In the data rows, the value 128 means zero.
How far apart are the two rows of each pair, measured in a hidden way? 0 means very close, and 30 very far. Two or three weighted sums of its numbers give each row a place; it is the straight-line distance between the places.
[161. 105.  50.  90. 178.  81. 155. 116. 107. 159.  98. 151. 117. 136.
 145. 110.]
[139.  99. 110. 167.  84.  83. 132.  87. 148. 187. 121. 116. 146. 109.
 161. 151.] >> 8
[126. 129. 141. 111. 143. 117. 138. 134. 154. 113. 116. 148. 132. 114.
 109. 111.]
[173.  60. 152. 124. 185. 146. 191. 144. 188.  70.  72. 170. 158. 131.
 128. 104.] >> 25
[129. 145. 102. 146. 129. 135. 139. 167.  88. 160. 162. 109.  98. 121.
 158. 128.]
[ 81. 153. 163. 106. 134. 161. 102. 144. 116. 150. 152. 102.  92. 106.
 124. 140.] >> 24
[ 83. 160. 151. 112. 135. 186. 112. 180.  98. 155. 152. 128. 118. 135.
 128. 130.]
[144.  84. 109. 112. 187.  99. 158. 167. 117. 145. 111. 146. 150. 117.
 130. 103.] >> 10
[174.  94.  84. 151. 128.  74. 157.  71. 135. 106. 106. 110. 140. 145.
 124. 129.]
[123. 112.  99. 121.  91. 119. 106.  89. 145. 115. 122. 140. 115. 118.
 113. 123.] >> 17
[ 79. 125. 180. 132.  91. 174. 124. 152. 152. 120. 124. 119. 139. 119.
 115. 113.]
[126. 140. 144. 158. 107. 145. 118.  97. 130. 104. 112.  78. 143. 116.
 142. 136.] >> 10
[129. 188. 118. 112.  79. 111. 137.  88. 114. 165. 149.  93. 134. 113.
 161. 133.]
[187.  53. 101. 143. 139.  96. 141. 112. 167.  81.  85. 182. 141. 132.
 114. 105.] >> 9
[172. 152.  71.  93. 148.  81. 166. 108.  66. 122. 139. 163. 106. 157.
  91. 140.]
[ 96. 120. 156. 124. 179. 128. 145. 139. 181. 147. 101. 154. 151.  90.
 152. 125.] >> 13
[173. 173.  85. 132.  87.  90. 122. 132.  72. 185. 185. 111. 112. 117.
 173. 165.]
[114. 156. 136. 131. 109. 170.  89. 142.  92. 140. 167. 121.  87. 139.
 140. 127.] >> 12
[131. 118. 163. 150. 152. 135. 134. 179. 159. 136. 138. 146. 140. 109.
 158. 156.]
[ 77. 144. 133. 149. 139. 161.  83. 184. 112. 136. 164. 105. 103. 167.
 125. 158.] >> 15
[102. 159. 173. 126. 104. 147. 113.  92. 153. 139. 132. 115. 148.  85.
 162. 121.]
[146.  96. 119. 134. 137. 114. 140. 114. 121. 139. 107. 112. 123. 116.
 144. 115.] >> 8
[176.  80. 125. 127. 168. 126. 165. 110. 162.  81.  74. 165. 133. 112.
 111.  91.]
[132. 126. 162. 113. 129. 163. 142.  82. 170.  86. 105. 139. 172. 154.
 103. 108.] >> 8
[138. 128. 146.  99. 144. 138. 147. 130. 154.  81.  95. 167. 124. 133.
  86.  89.]
[135. 148. 130. 117. 123. 122.  96. 105. 115. 150. 153. 127.  86.  98.
 151. 142.] >> 26
[ 75. 149. 178.  82. 112. 163. 128. 116. 158.  84. 117. 167. 135. 141.
  74.  93.]
[ 56. 178. 140.  86. 160. 133. 123.  89.  93. 176. 151.  95.  93. 134.
 152. 120.] >> 17
[ 65. 127. 181. 112. 137. 184.  96. 172. 148. 122. 134. 115. 114. 122.
 128. 119.]
[128. 166. 120. 118.  80. 160.  96. 154.  88. 166. 176.  85. 118. 123.
 120. 142.] >> 16
[145. 138. 134. 138. 117. 109. 120. 106. 151.  77. 105. 161. 170. 144.
  74. 110.]
[186.  92. 111. 138. 122.  81. 160. 104. 143. 104. 110. 156. 144. 135.
 120.  96.] >> 14
[ 73. 135. 177. 116. 115. 165. 113. 137. 159. 110. 135. 117. 142. 123.
 108. 111.]
[152.  41. 138. 135. 177. 117. 176. 142. 205.  53.  65. 217. 168. 146.
  83. 102.] >> 11
[124. 105. 132. 158. 147. 132.  96. 164. 125. 148. 152. 133. 118. 137.
 147. 159.]
[124. 194. 141.  97. 127. 134. 141. 114.  56. 155. 171. 135. 132. 145.
 121. 132.] >> 6
[194.  61. 143. 140. 120. 107. 161.  80. 204.  61.  69. 174. 175. 103.
  84. 108.]
[194. 134.  75. 134. 131.  67. 158. 119.  66. 138. 137. 125. 149. 144.
 127. 156.] >> 14
[112. 147. 125. 121. 171.  91. 112.  91. 128. 172. 133. 112. 109.  86.
 206. 156.]
[160.  89. 147. 131. 169. 115. 194. 114. 171.  70.  73. 187. 161. 117.
  89. 110.] >> 27
[ 91. 134. 164. 136. 141. 154. 115. 170. 120. 158. 155. 106. 132. 124.
 167. 133.]
[202. 137.  67. 157. 149.  78. 130.  82.  70. 145. 121. 108. 115. 142.
 141. 136.] >> 12
[113. 154. 129. 139.  81. 171.  61. 171. 110. 111. 175. 109. 111. 157.
  79. 121.]
[103. 178. 131. 110.  91. 162.  78. 180.  98. 123. 180. 116. 100. 147.
 130. 144.] >> 13
[144. 109. 165. 151.  80. 123. 106. 106. 168. 115. 127. 128. 147. 118.
 108. 146.]
[137.  92. 153.  98. 124. 136. 161. 144. 172.  52.  78. 199. 170. 139.
  60.  86.] >> 15
[118. 179. 123. 131. 107. 144.  67. 168.  64. 120. 187. 101. 100. 165.
  95. 154.]
[105. 173. 100. 111. 120. 132. 100. 131.  89. 168. 171. 110. 123. 138.
 138. 132.] >> 6
[114. 113. 129.  95. 141. 128. 128. 131. 157.  97.  87. 178. 139. 122.
  95. 106.]
[ 73. 132. 137. 100. 155. 153. 116. 166. 121. 132. 121. 111. 129. 143.
 139.  99.] >> 11
[112. 165. 143. 126.  85. 116. 123.  78. 108. 133. 136. 133. 132. 143.
 100. 121.]
[174.  96.  87. 127. 158.  68. 172.  72. 103. 110.  94. 148. 130. 139.
  87. 136.] >> 6
[ 78. 133. 177. 130.  73. 167. 114. 134. 161.  93. 138. 119. 138. 134.
  99. 121.]
[ 87. 127. 141.  87. 149. 153. 113. 143. 164. 117. 124. 125.  99.  98.
 122. 138.] >> 13
[ 99. 163. 116.  96. 107. 123.  95.  88. 111. 150. 142. 111. 105. 124.
 130. 128.]
[118. 191. 106. 126.  96. 136.  96. 118.  77. 185. 172.  86. 102. 128.
 154. 134.] >> 12
[120. 128. 131. 129. 131. 132. 126. 129. 106. 145. 135.  99. 102. 113.
 157. 137.]
[113.  85. 148. 155. 125. 151. 132. 137. 175. 108.  85. 135. 138. 127.
 130.  83.] >> 19
[133. 101. 100. 132. 161.  79. 156.  67. 145. 126. 106. 149. 115.  98.
 137. 112.]
[152. 170. 166. 158.  64. 167.  88. 170.  91. 125. 196.  91. 149. 135.
 123. 174.] >> 14
[100. 145. 153. 152. 101. 164.  91. 185. 110. 119. 175.  90. 131. 166.
 134. 155.]
[140. 125. 135. 157. 104. 130.  98. 129. 111. 146. 158. 132. 121. 114.
 125. 156.] >> 23
[102. 141. 174. 115. 103. 166. 124. 168. 133. 119. 152. 110. 138. 141.
 108. 146.]
[137. 115. 131.  89. 124. 116. 142. 126. 176.  89. 105. 164. 158. 141.
  88.  93.] >> 12
[148. 170. 106. 116. 108.  91. 136.  86. 110. 109. 132. 135. 127. 136.
  92. 124.]
[120. 184. 110. 134.  62. 132.  97. 113.  67. 162. 183.  94. 119. 152.
 127. 144.] >> 8
[123. 136. 133. 112. 114. 128. 103.  80. 136. 153. 120. 118.  96.  94.
 142. 122.]
[185. 114. 126. 150. 121.  86. 142.  92. 155.  95.  92. 148. 133. 148.
 104. 129.] >> 22
[ 83. 152. 154.  98. 127. 182. 117. 160. 114. 138. 142. 130. 120. 120.
 123. 121.]
[177. 105.  76. 133. 145.  82. 161. 102. 121. 123. 104. 132. 157. 157.
 103. 121.] >> 16
[152.  63. 102. 152. 141.  79. 145.  91. 174.  97.  96. 148. 149. 128.
 110. 110.]
[171.  87. 114.  89. 146. 108. 163.  99. 143.  95.  79. 177. 142. 126.
 112.  90.] >> 12
[ 78. 154. 157.  99. 108. 162.  88. 156.  92. 126. 148. 129. 108. 125.
 104. 139.]
[111. 133. 118. 115. 172. 153. 108. 157. 123. 163. 127. 113. 119. 113.
 157. 128.] >> 15
[129. 130. 152. 117. 148. 140. 146. 118. 137. 103. 123. 149. 132. 155.
  75. 121.]
[ 87. 165. 168.  99. 102. 186.  92. 197. 127.  99. 176. 116. 125. 150.
 109. 147.] >> 8
[138. 158. 120. 145. 110. 136. 126. 105.  91. 160. 154.  91. 114. 122.
 151. 164.]
[170. 104.  97. 118. 135.  85. 151. 123. 117. 104. 122. 157. 149. 172.
  98. 120.] >> 16
[ 92. 163. 108. 130. 107. 132.  95. 121.  96. 150. 159. 103. 137. 136.
 110. 137.]
[140. 157. 134. 131. 103. 149. 108. 124. 100. 172. 162.  89. 115. 137.
 163. 166.] >> 28
[115. 130. 182. 134.  76. 179.  71. 173. 151. 104. 146. 133. 127. 143.
 103. 148.]
[176. 125.  36. 111. 163.  77. 153.  92.  87. 155. 124. 104. 130. 170.
 122. 145.] >> 9
[120. 171. 168. 144.  77. 178.  87. 173. 106. 118. 176. 108. 121. 143.
 119. 159.]
[133.  97. 132.  99. 169. 117. 193. 158. 148.  79. 105. 164. 162. 131.
  89. 113.] >> 14
[107. 141. 184. 154.  97. 174. 131. 165. 141.  82. 165.  83. 195. 151.
 103. 146.]
[ 81. 143. 139. 126. 128. 185.  91. 195. 124. 120. 166. 132. 112. 167.
 135. 136.] >> 13
[118.  80. 174.  90. 210. 156. 157. 177. 167.  59.  65. 228. 112. 121.
  65.  71.]
[109. 165. 161.  87. 125. 159. 132. 112. 133. 128. 145. 139. 141. 121.
 122. 131.] >> 14
[154.  91. 105. 113. 201. 103. 155. 144. 123. 110.  85. 163. 100. 151.
 126. 110.]
[171.  97. 117. 115. 163. 119. 152. 108. 139.  95.  72. 187. 120. 130.
 101. 106.] >> 11
[ 99.  91. 182. 138. 102. 127. 119.  94. 200. 125.  92. 136. 147.  82.
 147. 139.]
[147. 125.  79. 161. 138.  97. 116. 129.  90. 150. 125. 115.  96. 131.
 151. 123.] >> 20
[164.  94. 105. 127. 152.  74. 135. 101. 158.  73.  77. 174. 167. 134.
 100. 111.]
[ 89. 172. 137. 151.  93. 143.  72. 146. 110. 125. 180.  93. 133. 165.
 120. 163.] >> 8
[165. 116. 127. 130. 158.  79. 142.  85. 134. 113.  91. 177. 118. 100.
 123. 102.]
[137. 128. 103. 134. 115. 126. 137. 141.  91. 143. 167.  94. 106. 131.
 150. 128.] >> 16
[136. 160.  83.  96.  98. 110. 115.  84. 124. 148. 149. 113. 103. 108.
 141. 144.]
[130. 186. 141. 119.  62. 162.  96. 115.  78. 138. 173. 103. 112. 135.
 130. 150.] >> 5
[ 43. 160. 143. 118.  94. 142. 111. 121. 137. 120. 150. 105. 119. 146.
  83. 123.]
[159. 121.  93. 102. 170.  74. 178.  79. 106. 113.  87. 155. 101. 119.
 112. 102.] >> 9
[ 99. 160. 129. 140.  61. 159.  97. 127. 110. 118. 191.  67. 132. 162.
 129. 167.]
[ 77. 141. 181. 127. 126. 176. 125. 183. 121. 104. 156. 120. 121. 149.
  94. 127.] >> 13
[110. 176. 137. 141.  74. 142. 110. 113. 124. 152. 160.  75. 130. 133.
 117. 140.]
[148. 125. 144. 106. 143. 123. 127. 126. 148. 106. 117. 165. 115. 107.
 111. 103.] >> 9
[127. 124. 120. 144. 138. 138. 108.  90. 122. 161. 137.  89. 121. 121.
 181. 137.]
[ 87. 133. 130.  90. 166. 119. 124. 106. 123. 187. 123. 138.  98. 132.
 193. 139.] >> 16
[138.  93.  81. 121. 167. 102. 161. 111. 145. 116.  87. 133. 150. 168.
 131.  98.]
[137. 136.  93. 136. 107. 114. 119. 171.  58. 183. 164. 117. 104. 154.
 142. 151.] >> 21
[149.  98. 130. 128. 154. 110. 129. 136. 119. 128.  91. 156. 102. 107.
 110. 120.]
[ 62. 173. 158. 113. 140. 164.  83. 148. 108. 133. 161.  97.  73. 120.
 144. 142.] >> 13
[183.  78.  96. 120. 152. 107. 170. 154. 131.  99. 114. 147. 137. 164.
 125. 113.]
[ 98. 130. 129. 123. 169. 143. 139. 130. 128. 136. 119. 120. 106. 113.
 141.  92.] >> 23
[169. 101.  78. 121. 153.  82. 168. 117. 133. 131. 109. 142. 152. 127.
 133. 116.]
[128.  60. 160. 121. 171.  94. 164. 118. 223.  73.  54. 195. 149.  95.
 111.  73.] >> 8
[155. 140. 104. 102. 134. 101. 128. 108.  97. 119. 139. 130. 116. 138.
  99. 115.]
[105. 134. 146. 131. 140. 161. 113. 162. 140. 139. 125. 106. 129. 121.
 140. 129.] >> 10
[ 93. 147. 119. 142.  96. 150.  75. 153. 116. 130. 179.  88. 137. 179.
 121. 149.]
[136.  90. 114. 124. 142. 103. 134. 124. 159. 141. 109. 140. 110. 102.
 158. 104.] >> 7
[104. 123. 145. 107. 115. 123. 111. 127. 155.  95. 112. 169. 133. 124.
  99. 121.]
[129. 152. 116. 144. 122. 144. 101. 150.  65. 191. 167.  99.  88. 122.
 170. 158.] >> 7
[107. 199. 113. 103.  62. 153.  61. 155.  74.  98. 189.  90.  98. 173.
  92. 138.]
[208.  95.  72. 145. 133.  79. 164. 131. 126. 118. 107. 172. 156. 137.
 114. 130.] >> 15
[128.  80. 133. 112. 172. 106. 153. 102. 186.  91.  53. 188. 128.  96.
 120.  87.]
[103. 101. 163. 118. 171. 150. 159. 118. 212. 128.  94. 135. 139.  91.
 189. 113.] >> 23
[153.  82. 138. 108. 159. 141. 180. 144. 146.  78.  91. 158. 119. 135.
 105. 100.]
[157. 142.  97. 146. 132. 101. 147.  89. 106. 140. 124.  97. 137. 127.
 158. 139.] >> 14
[103. 148. 126. 131. 115. 115. 115. 103. 127. 124. 138. 130.  99. 111.
 133. 125.]
[ 91. 135. 143. 149.  87. 145. 119. 124. 150. 114. 141.  95. 176. 139.
 115. 134.] >> 13
[121. 121. 174. 115. 144. 146. 140.  98. 154. 136. 103. 138. 124. 109.
 133. 136.]
[111. 147. 191. 118. 110. 167. 139. 110. 165.  96. 126. 157. 184. 138.
  77. 114.] >> 17
[101. 161. 161. 140.  90. 178.  93. 176. 120. 129. 182. 100. 133. 160.
 113. 147.]
[ 94. 136. 160. 136. 114. 175. 135. 139. 149. 136. 145. 106. 136. 102.
 142. 117.] >> 3
[137.  78. 111. 140. 162.  85. 149. 121. 152. 126.  91. 142. 126. 101.
 124.  99.]
[120. 129. 205. 146.  82. 183. 108. 187. 135. 106. 150. 130. 143. 126.
  94. 139.] >> 14
[123. 178. 136. 132.  73. 160. 112. 145. 114. 150. 175. 100. 124. 140.
 144. 153.]
[ 71. 144. 161.  96. 139. 167. 109. 171. 134. 124. 150. 139. 118. 112.
 126. 136.] >> 22
[124. 115. 139. 139.  95. 130. 122. 153. 158.  97. 122. 143. 145. 133.
  95. 140.]
[139.  95.  90. 113. 168. 103. 143.  83. 123. 104.  86. 140. 115. 154.
 106.  85.] >> 11
[152.  90. 150. 136. 148. 116. 180. 113. 170.  90.  83. 189. 170. 106.
 127.  94.]
[ 86. 151. 120. 133. 138. 141. 121. 123. 115. 164. 145.  83. 102. 134.
 158. 136.] >> 13
[154. 158.  93.  98. 127. 119. 155.  89.  79. 147. 134. 115. 152. 195.
 131. 139.]
[171.  94.  91. 128. 158.  80. 135. 109. 131. 118.  96. 170.  97. 115.
 107. 130.] >> 22
[ 99. 111. 199. 150. 130. 208. 114. 221. 159.  80. 137. 139. 123. 129.
 103. 124.]
[159.  90. 128. 157. 110.  87. 158.  85. 145. 107.  96. 141. 159. 126.
 147. 120.] >> 4
[128. 102. 162. 154. 104. 122. 119. 156. 154. 127. 122. 152. 127. 116.
 117. 141.]
[102. 162. 178. 131.  73. 176. 122. 151. 123. 102. 156. 124. 160. 136.
  92. 134.] >> 11
[173. 129.  49. 142. 169. 107. 134. 120.  69. 177. 123. 113. 103. 133.
 158. 122.]
[161. 119.  78.  98. 167. 104. 148. 120.  99. 115. 115. 173. 107. 144.
  88.  96.] >> 3
[169.  90.  92. 148. 152.  81. 167.  93. 151. 120. 104. 150. 158.  93.
 135. 112.]
[108. 153. 171. 132. 132. 173. 100. 140. 114. 136. 153. 124. 114. 105.
 119. 132.] >> 19
[141. 100. 111. 132. 152. 100. 189. 137. 135.  87. 114. 157. 172. 161.
  94. 126.]
[170. 105.  74. 135. 159.  88. 165. 112. 114. 122. 104. 130. 128. 164.
 121.  98.] >> 5
[102. 147. 139. 127. 143. 164. 120. 155. 107. 165. 148.  94. 102. 102.
 186. 127.]
[ 87. 139. 142. 123. 124. 187.  91. 194. 128. 125. 160. 109. 118. 147.
 152. 149.] >> 5
[146. 169. 124. 147. 124. 113. 112. 132. 100. 153. 164. 100. 124. 116.
 143. 169.]
[178.  96. 103. 142. 136.  96. 128. 139. 100. 124. 113. 159. 122. 128.
  90. 119.] >> 14
[175.  88. 100. 130. 153.  85. 161.  87. 165. 109.  97. 139. 160. 103.
 135. 103.]
[167.  66. 123. 137. 185. 126. 185. 184. 159.  88.  79. 196. 144. 145.
  43.  92.] >> 16
[101. 143. 169. 112. 120. 156. 115.  99. 147. 124. 123. 140. 117. 110.
 114. 133.]
[130. 159.  66. 134. 117.  74. 125.  58.  76. 224. 166.  92. 125. 107.
 190. 172.] >> 15
[158. 118.  93. 145. 156.  88. 162. 134. 116. 149. 114. 153. 139. 117.
 134. 114.]
[202. 110.  77. 123. 104.  86. 171.  57. 103.  93. 126. 124. 171. 187.
 109. 126.] >> 28
[131. 126. 108. 168. 119. 108. 128. 108. 109. 157. 131.  82. 136. 124.
 142. 139.]
[170.  99.  96. 121. 168.  87. 140. 111. 137.  97.  70. 172. 127. 159.
 101. 108.] >> 10
[ 98. 153. 160. 112.  98. 179. 105. 159. 120. 149. 163. 121. 106. 117.
 128. 128.]
[148. 114. 126. 148. 141.  87. 123. 142. 128. 203. 135. 128. 137.  75.
 207. 160.] >> 11
[115. 155. 154. 108. 135. 130. 149.  63. 150. 103. 117. 132. 151. 148.
  88. 133.]
[183.  87. 122. 134. 155. 115. 179. 133. 137.  94.  78. 152. 150. 130.
 114. 101.] >> 18
[150. 153. 159. 161.  71. 148.  88. 162.  85. 114. 171. 109. 150. 150.
  96. 169.]
[120.  78. 108.  96. 182.  94. 189. 108. 180.  60.  59. 176. 130. 133.
  85.  75.] >> 24
[163.  56. 134. 110. 162. 119. 168. 136. 185.  25.  61. 204. 162. 149.
  70. 101.]
[155. 130. 107. 155. 110. 118. 108. 155.  95. 144. 150.  97. 124. 160.
 120. 160.] >> 14
[ 70. 131. 184. 117. 105. 177. 104. 139. 168.  74. 120. 140. 124. 119.
  82. 114.]
[144. 112. 169. 141. 116. 148. 118. 164. 158. 110. 132. 130. 132. 128.
 109. 135.] >> 12
[146. 185. 142. 176.  55. 136.  86. 142.  94. 123. 197.  70. 148. 170.
 140. 193.]
[106. 176. 108. 123.  99. 136.  77. 105. 100. 173. 177.  60. 121. 147.
 158. 154.] >> 16
[141. 120.  98. 106. 183.  81. 193.  91. 148. 118.  93. 147. 141. 136.
 114. 111.]
[ 99. 169. 121. 123. 117. 160.  94. 113.  85. 179. 160.  85.  77. 111.
 172. 117.] >> 22
[167.  85. 127. 161. 103.  78. 156. 100. 155. 107. 105. 130. 172. 113.
 137. 130.]
[171.  78.  64. 101. 192. 112. 178. 140. 126. 100.  94. 144. 144. 160.
 129. 107.] >> 12
[175.  66. 122. 151. 134.  91. 140. 125. 170.  72.  74. 175. 149. 126.
  77. 122.]
[122. 135. 200. 154.  85. 195. 146. 169. 140.  96. 155. 104. 167. 144.
 116. 137.] >> 23
[203.  87.  63. 130. 146.  68. 167. 130. 121. 105. 104. 138. 132. 158.
 105. 130.]
[135. 123. 100. 143. 113. 114. 117. 132. 109. 154. 130. 110. 132. 117.
 130. 129.] >> 23
[110. 134. 150. 144.  94. 137. 114. 141. 130. 120. 149. 112. 158. 148.
 132. 147.]
[175. 136. 118. 111. 150. 122. 136. 154.  91. 140. 122. 176. 122. 142.
 107. 110.] >> 10
[153.  95.  81. 129. 173.  87. 160. 112. 127. 115. 105. 134. 129. 161.
 117. 109.]
[139. 121. 120. 138. 116. 124. 108. 145. 127. 133. 146. 114. 135. 132.
 158. 139.] >> 8
[143.  96. 112.  90. 197. 109. 154. 141. 132. 145.  95. 172. 125. 115.
 156. 121.]
[110. 172. 130.  82. 121. 132. 119. 117.  72. 167. 151. 113.  95. 113.
 139. 134.] >> 11
[164. 139.  86. 109. 163. 100. 157. 113.  99. 106. 118. 152. 127. 174.
 123. 117.]
[ 77. 167. 135. 112. 131. 153.  89. 164.  87. 176. 179.  86.  84. 139.
 157. 142.] >> 19
[138. 140. 137. 128. 127. 133. 128. 137. 118. 144. 134. 107. 141. 116.
 152. 136.]
[146. 118. 147.  83. 175. 139. 146. 157. 137.  75.  97. 181. 125. 135.
  90. 112.] >> 6
[146. 202. 121. 102.  91. 115. 122.  84.  62. 207. 169.  81. 139. 112.
 178. 172.]
[ 87. 141. 194.  76. 148. 169. 129. 135. 157.  86. 119. 161. 115. 129.
 107. 122.] >> 13
[115. 135. 189. 129. 103. 157. 129. 119. 166. 122. 115. 119. 154. 117.
 121. 128.]
[ 96. 132. 138. 132. 102. 195.  80. 196. 140. 131. 161. 125. 142. 145.
 108. 146.] >> 15
[177. 105.  90. 144. 162. 110. 152. 135. 104. 159. 118. 108. 136. 128.
 196. 142.]
[108. 160. 167. 113. 116. 189.  76. 159. 120. 124. 150. 122. 104. 116.
 128. 132.] >> 18
[104. 134. 152. 134.  94. 113. 141.  70. 165. 121. 120. 137. 133.  77.
 118. 125.]
[134. 114.  87. 103. 174.  86. 161.  91. 128. 117.  86. 151. 114. 138.
  85.  83.] >> 17
[ 88. 147. 158. 134. 110. 160. 110. 131. 143. 135. 145. 104. 133. 146.
 157. 130.]
[138. 121.  75. 131. 181.  73. 139. 116.  78. 219. 154.  90. 108. 120.
 215. 156.] >> 17
[126. 167. 154. 135.  81. 153.  96. 149.  89. 130. 169. 101. 116. 148.
 127. 161.]
[ 81. 173. 154. 115. 116. 166. 106. 170. 110. 128. 152. 128.  76. 129.
 109. 125.] >> 9
[172.  81. 130. 140. 143. 111. 143. 161. 116. 167. 113. 146. 100.  88.
 169. 137.]
[117. 134.  86. 153. 112. 103. 116. 101. 106. 172. 146.  67. 141. 149.
 150. 134.] >> 12
[102. 159. 174. 146. 102. 174.  94. 147. 135. 118. 159. 113. 133. 129.
 138. 139.]
[112.  74. 145. 141. 161.  96. 159. 136. 179. 134.  86. 181. 139.  63.
 124. 112.] >> 21
[111. 134. 161. 124. 117. 155. 124. 161. 137.  96. 124. 140. 124. 128.
 110. 136.]
[114. 171. 106. 142.  75. 112. 103. 107.  95. 173. 180.  66. 152. 136.
 151. 170.] >> 10
[ 72. 142. 171. 132. 126. 181. 112. 141. 178.  93. 128. 131. 124. 124.
 111. 109.]
[131. 154. 166. 107.  77. 133. 156.  79. 141.  92. 131. 157. 183. 135.
  68. 114.] >> 7
[206.  59. 126. 145. 164. 118. 174. 150. 142.  97.  93. 177. 140. 158.
  89. 105.]
[ 69. 148. 160.  87. 137. 154. 126. 124. 130. 129. 139. 130. 113. 125.
 112. 132.] >> 24
[ 94. 130. 181. 147. 104. 165. 130. 137. 184. 109. 115.  84. 153. 119.
 131. 126.]
[150.  76. 112. 117. 181. 128. 166. 155. 170. 101.  71. 174. 124. 144.
 117.  84.] >> 8
[123. 156.  74. 125. 146. 131. 159. 107. 103. 170. 135.  72. 123. 108.
 192. 124.]
[100. 124. 129. 140.  99. 143. 102. 119. 143. 132. 128. 129. 113. 124.
 143. 105.] >> 17
[183.  93.  92. 156. 139.  86. 150. 122. 144. 107. 110. 149. 144. 129.
 125. 130.]
[107. 161. 168. 144.  59. 172.  77. 176. 140.  91. 154. 147. 126. 148.
  51. 143.] >> 11
[ 87. 149. 138. 137. 131. 166.  95. 137. 129. 144. 141. 112.  91. 127.
 132. 128.]
[ 96. 140. 131. 126. 123. 150. 125. 143. 127. 131. 140. 120. 127. 138.
 126. 125.] >> 9
[112. 129. 162. 151.  82. 167. 122. 146. 121. 107. 158. 115. 134. 134.
 102. 138.]
[185. 115. 118. 115. 149.  92. 193.  93. 143. 107.  88. 181. 134. 116.
 116.  99.] >> 15
[118. 130.  96. 143. 116. 133. 114. 149. 111. 172. 136.  95. 136. 140.
 153. 128.]
[144.  98.  74. 121. 179.  81. 152. 133. 148. 124.  89. 177. 119. 124.
 122. 108.] >> 3
[102. 198. 134.  99. 114. 163.  89. 145.  89. 139. 160. 113. 111. 135.
 133. 147.]
[ 97. 150. 119. 116. 143. 116. 113.  69. 137. 147. 119. 123.  91.  90.
 172. 127.] >> 8
[136. 177. 142. 139. 101. 161.  98. 122.  90. 175. 174.  86.  85. 115.
 174. 149.]
[143. 146.  79. 136. 131. 113. 130. 112.  82. 191. 133. 110. 100. 122.
 161. 140.] >> 17
[174.  92.  91. 145. 178.  84. 140. 146. 132.  91.  97. 197. 129. 165.
  80. 110.]
[ 96. 127. 129. 109. 135. 140. 109. 164. 144.  94. 109. 143. 113. 135.
 121.  99.] >> 15
[165. 106. 123. 136. 141. 121. 163. 131. 134.  76.  92. 182. 125. 140.
  52.  88.]
[131. 168. 142. 130.  62. 158. 102. 120.  74. 138. 179.  75. 125. 153.
 129. 150.] >> 21
[174.  90. 130. 109. 175. 115. 160. 115. 163.  88.  73. 186. 150. 117.
 108. 108.]
[ 87. 146. 134. 138. 122. 154. 107. 150.  92. 146. 170.  91. 113. 153.
 131. 137.] >> 13
[ 78. 156. 165.  94.  87. 171. 131. 138. 134. 128. 161.  94. 148. 138.
 130. 126.]
[ 92. 154. 124. 140.  97. 159.  83. 160. 125. 133. 179.  93. 124. 148.
 140. 141.] >> 15
[ 90. 152. 152. 117. 102. 147.  88. 157. 119. 132. 145. 132. 122. 131.
 116. 126.]
[ 81. 147. 181. 141. 112. 165. 105. 132. 147. 111. 127. 110. 128. 102.
 123. 135.] >> 10
[177.  54. 133. 145. 171. 119. 166. 163. 180.  59.  71. 206. 151. 166.
  66. 118.]
[114. 189.  71. 102. 106.  92. 108.  58.  66. 206. 162.  64. 103. 108.
 173. 143.] >> 25
